|  54 |  90 | 141 | 136 | 141 | 143 | 118 | 121 | 170 |
| 135 | 148 | 130 | 128 |  74 | 143 |  86 | 182 | 144 |
| 190 | 100 | 129 | 156 | 143 | 143 | 135 | 152 | 134 |
|  99 | 138 | 114 | 116 | 126 | 165 | 123 | 182 | 111 |
| 129 | 136 | 118 | 144 |  97 | 148 | 130 | 130 | 109 |
| 201 | 151 | 145 | 134 | 119 | 139 | 119 |  97 | 115 |
| 122 | 107 | 124 | 133 | 182 | 130 | 130 | 101 | 131 |
| 152 | 147 | 142 | 173 | 147 | 154 | 104 | 195 | 118 |
=>
|  99 | 138 | 114 | 116 | 126 | 165 | 123 | 182 | 111 |
| 129 | 136 | 118 | 144 |  97 | 148 | 130 | 130 | 109 |
| 122 | 107 | 124 | 133 | 182 | 130 | 130 | 101 | 131 |
| 190 | 100 | 129 | 156 | 143 | 143 | 135 | 152 | 134 |
| 135 | 148 | 130 | 128 |  74 | 143 |  86 | 182 | 144 |
|  54 |  90 | 141 | 136 | 141 | 143 | 118 | 121 | 170 |
| 152 | 147 | 142 | 173 | 147 | 154 | 104 | 195 | 118 |
| 201 | 151 | 145 | 134 | 119 | 139 | 119 |  97 | 115 |

| 155 | 140 | 149 |
|  99 | 126 |  89 |
| 110 | 198 | 132 |
=>
|  99 | 126 |  89 |
| 110 | 198 | 132 |
| 155 | 140 | 149 |

| 126 | 122 | 116 | 111 | 116 |
| 123 | 103 | 127 | 106 | 114 |
| 123 | 122 | 105 | 131 | 133 |
| 117 | 122 |  63 | 101 | 105 |
=>
| 117 | 122 |  63 | 101 | 105 |
| 123 | 122 | 105 | 131 | 133 |
| 126 | 122 | 116 | 111 | 116 |
| 123 | 103 | 127 | 106 | 114 |

|  75 | 105 | 136 | 149 | 129 | 204 | 116 | 136 |  97 |
| 101 | 139 | 137 | 135 | 133 | 176 |  84 | 147 |  87 |
|  96 | 130 | 128 | 144 | 130 | 175 | 114 | 134 |  83 |
|  83 |  99 | 124 | 159 | 120 | 201 | 135 | 124 | 100 |
|  93 | 117 | 127 | 152 | 119 | 192 | 109 | 136 | 105 |
|  98 | 119 | 129 | 155 | 126 | 185 | 105 | 121 | 100 |
|  81 | 117 | 125 | 153 | 106 | 176 | 120 | 132 | 101 |
=>
|  83 |  99 | 124 | 159 | 120 | 201 | 135 | 124 | 100 |
|  81 | 117 | 125 | 153 | 106 | 176 | 120 | 132 | 101 |
|  93 | 117 | 127 | 152 | 119 | 192 | 109 | 136 | 105 |
|  96 | 130 | 128 | 144 | 130 | 175 | 114 | 134 |  83 |
|  98 | 119 | 129 | 155 | 126 | 185 | 105 | 121 | 100 |
|  75 | 105 | 136 | 149 | 129 | 204 | 116 | 136 |  97 |
| 101 | 139 | 137 | 135 | 133 | 176 |  84 | 147 |  87 |

| 125 | 107 | 118 | 127 | 110 | 158 | 120 | 111 | 123 | 136 |
| 116 | 132 | 127 | 119 | 144 | 109 | 112 | 101 | 143 | 100 |
| 123 | 127 | 191 | 174 | 150 | 172 | 114 | 157 | 120 | 169 |
| 151 | 104 | 124 |  93 | 138 | 126 | 107 |  98 | 137 | 109 |
| 141 | 118 | 132 | 106 | 116 | 127 | 102 | 110 | 140 | 120 |
| 119 | 127 | 156 | 157 | 171 | 178 | 123 | 159 | 117 | 169 |
| 100 | 158 | 189 | 175 | 151 | 148 | 146 | 151 | 124 | 167 |
| 107 | 119 | 155 | 153 | 133 | 148 | 147 | 137 | 105 | 140 |
| 126 | 103 | 134 | 129 | 124 | 149 | 107 | 102 | 154 | 116 |
=>
| 125 | 107 | 118 | 127 | 110 | 158 | 120 | 111 | 123 | 136 |
| 151 | 104 | 124 |  93 | 138 | 126 | 107 |  98 | 137 | 109 |
| 116 | 132 | 127 | 119 | 144 | 109 | 112 | 101 | 143 | 100 |
| 141 | 118 | 132 | 106 | 116 | 127 | 102 | 110 | 140 | 120 |
| 126 | 103 | 134 | 129 | 124 | 149 | 107 | 102 | 154 | 116 |
| 107 | 119 | 155 | 153 | 133 | 148 | 147 | 137 | 105 | 140 |
| 119 | 127 | 156 | 157 | 171 | 178 | 123 | 159 | 117 | 169 |
| 100 | 158 | 189 | 175 | 151 | 148 | 146 | 151 | 124 | 167 |
| 123 | 127 | 191 | 174 | 150 | 172 | 114 | 157 | 120 | 169 |

|  82 |  73 | 159 |  79 | 144 |  81 |
|  53 |  67 | 169 |  57 | 131 |  61 |
| 159 | 156 |  92 | 155 | 120 | 170 |
=>
| 159 | 156 |  92 | 155 | 120 | 170 |
|  82 |  73 | 159 |  79 | 144 |  81 |
|  53 |  67 | 169 |  57 | 131 |  61 |
---
| 175 | 180 | 142 | 159 | 143 |  57 | 143 | 123 | 178 | 157 | 142 | 131 | 178 | 130 |
| 159 | 141 | 140 |  92 | 163 | 104 | 131 | 150 | 178 |  91 | 133 | 155 | 184 | 116 |
=>
| 178 | 130 | 175 | 180 | 142 | 159 | 143 |  57 | 143 | 123 | 178 | 157 | 142 | 131 |
| 184 | 116 | 159 | 141 | 140 |  92 | 163 | 104 | 131 | 150 | 178 |  91 | 133 | 155 |

| 126 |  93 | 118 |  84 | 131 | 103 | 118 | 140 | 162 | 121 | 143 |
| 126 | 137 | 131 | 132 | 140 | 128 | 133 | 113 | 107 | 139 | 128 |
| 121 | 121 | 115 |  99 |  95 | 114 | 127 | 154 | 173 | 106 | 137 |
| 133 | 194 | 133 | 144 | 147 | 167 | 165 | 105 | 115 | 143 | 143 |
| 125 | 123 | 121 |  88 | 142 | 113 | 135 | 124 | 140 | 131 | 153 |
=>
| 121 | 143 | 126 |  93 | 118 |  84 | 131 | 103 | 118 | 140 | 162 |
| 139 | 128 | 126 | 137 | 131 | 132 | 140 | 128 | 133 | 113 | 107 |
| 106 | 137 | 121 | 121 | 115 |  99 |  95 | 114 | 127 | 154 | 173 |
| 143 | 143 | 133 | 194 | 133 | 144 | 147 | 167 | 165 | 105 | 115 |
| 131 | 153 | 125 | 123 | 121 |  88 | 142 | 113 | 135 | 124 | 140 |

| 151 | 143 | 125 | 108 | 119 | 139 | 149 | 137 | 191 | 119 | 110 | 132 | 148 | 117 |
| 142 | 154 | 132 |  90 | 129 | 132 | 142 | 136 | 146 | 118 | 132 | 150 | 124 | 127 |
| 127 | 127 | 134 | 140 | 121 | 142 | 131 | 130 |  88 |  76 | 138 | 122 | 147 | 103 |
| 118 | 122 | 121 | 184 | 114 | 136 | 119 | 125 | 119 | 112 | 129 | 124 | 143 | 110 |
| 109 | 125 | 121 | 159 | 113 | 121 | 112 | 116 |  90 |  91 | 135 | 132 | 139 | 106 |
| 154 | 126 | 141 | 114 | 141 | 158 | 159 | 153 | 145 | 120 | 137 | 117 | 156 | 106 |
=>
| 148 | 117 | 151 | 143 | 125 | 108 | 119 | 139 | 149 | 137 | 191 | 119 | 110 | 132 |
| 124 | 127 | 142 | 154 | 132 |  90 | 129 | 132 | 142 | 136 | 146 | 118 | 132 | 150 |
| 147 | 103 | 127 | 127 | 134 | 140 | 121 | 142 | 131 | 130 |  88 |  76 | 138 | 122 |
| 143 | 110 | 118 | 122 | 121 | 184 | 114 | 136 | 119 | 125 | 119 | 112 | 129 | 124 |
| 139 | 106 | 109 | 125 | 121 | 159 | 113 | 121 | 112 | 116 |  90 |  91 | 135 | 132 |
| 156 | 106 | 154 | 126 | 141 | 114 | 141 | 158 | 159 | 153 | 145 | 120 | 137 | 117 |

| 104 |  98 | 118 | 112 |  48 | 111 | 118 |
| 180 | 169 | 114 | 105 | 175 | 127 | 111 |
|  73 |  93 | 129 | 136 |  67 | 122 | 127 |
| 139 | 130 | 142 | 133 | 155 | 139 | 129 |
|  99 |  92 | 148 | 141 |  85 | 133 | 144 |
|  97 | 103 | 142 | 143 |  77 | 130 | 139 |
| 156 | 142 | 124 | 116 | 127 | 130 | 125 |
=>
| 111 | 118 | 104 |  98 | 118 | 112 |  48 |
| 127 | 111 | 180 | 169 | 114 | 105 | 175 |
| 122 | 127 |  73 |  93 | 129 | 136 |  67 |
| 139 | 129 | 139 | 130 | 142 | 133 | 155 |
| 133 | 144 |  99 |  92 | 148 | 141 |  85 |
| 130 | 139 |  97 | 103 | 142 | 143 |  77 |
| 130 | 125 | 156 | 142 | 124 | 116 | 127 |

| 121 | 165 | 126 |  81 |  95 | 127 | 103 | 135 | 122 | 145 | 111 | 108 |  98 | 183 |
| 106 | 124 | 114 | 113 | 192 | 118 | 120 | 138 |  76 | 133 |  99 | 101 | 135 | 180 |
| 128 |  84 | 134 | 167 | 119 | 140 | 119 | 116 | 122 | 128 | 148 | 153 | 150 | 118 |
| 120 |  72 | 126 | 141 | 108 | 133 | 114 |  96 | 178 | 109 | 136 | 140 | 137 |  88 |
=>
|  98 | 183 | 121 | 165 | 126 |  81 |  95 | 127 | 103 | 135 | 122 | 145 | 111 | 108 |
| 135 | 180 | 106 | 124 | 114 | 113 | 192 | 118 | 120 | 138 |  76 | 133 |  99 | 101 |
| 150 | 118 | 128 |  84 | 134 | 167 | 119 | 140 | 119 | 116 | 122 | 128 | 148 | 153 |
| 137 |  88 | 120 |  72 | 126 | 141 | 108 | 133 | 114 |  96 | 178 | 109 | 136 | 140 |

| 110 | 158 | 123 | 105 |  99 | 136 | 197 |
| 117 | 124 | 128 | 184 | 129 | 126 | 141 |
|  80 | 137 | 134 |  94 | 131 | 133 | 148 |
| 130 | 136 | 124 | 126 | 109 | 116 |  97 |
| 107 | 157 | 124 | 105 | 100 | 136 | 194 |
| 117 | 129 | 120 | 196 | 132 | 142 | 143 |
| 122 | 134 |  88 | 175 | 150 | 126 | 129 |
| 106 | 129 | 140 | 129 | 108 | 109 | 143 |
| 111 | 136 | 142 | 102 | 123 | 131 | 106 |
| 116 | 118 | 148 | 155 | 119 | 100 | 152 |
| 137 | 133 | 116 | 131 | 115 | 115 |  98 |
=>
| 136 | 197 | 110 | 158 | 123 | 105 |  99 |
| 126 | 141 | 117 | 124 | 128 | 184 | 129 |
| 133 | 148 |  80 | 137 | 134 |  94 | 131 |
| 116 |  97 | 130 | 136 | 124 | 126 | 109 |
| 136 | 194 | 107 | 157 | 124 | 105 | 100 |
| 142 | 143 | 117 | 129 | 120 | 196 | 132 |
| 126 | 129 | 122 | 134 |  88 | 175 | 150 |
| 109 | 143 | 106 | 129 | 140 | 129 | 108 |
| 131 | 106 | 111 | 136 | 142 | 102 | 123 |
| 100 | 152 | 116 | 118 | 148 | 155 | 119 |
| 115 |  98 | 137 | 133 | 116 | 131 | 115 |
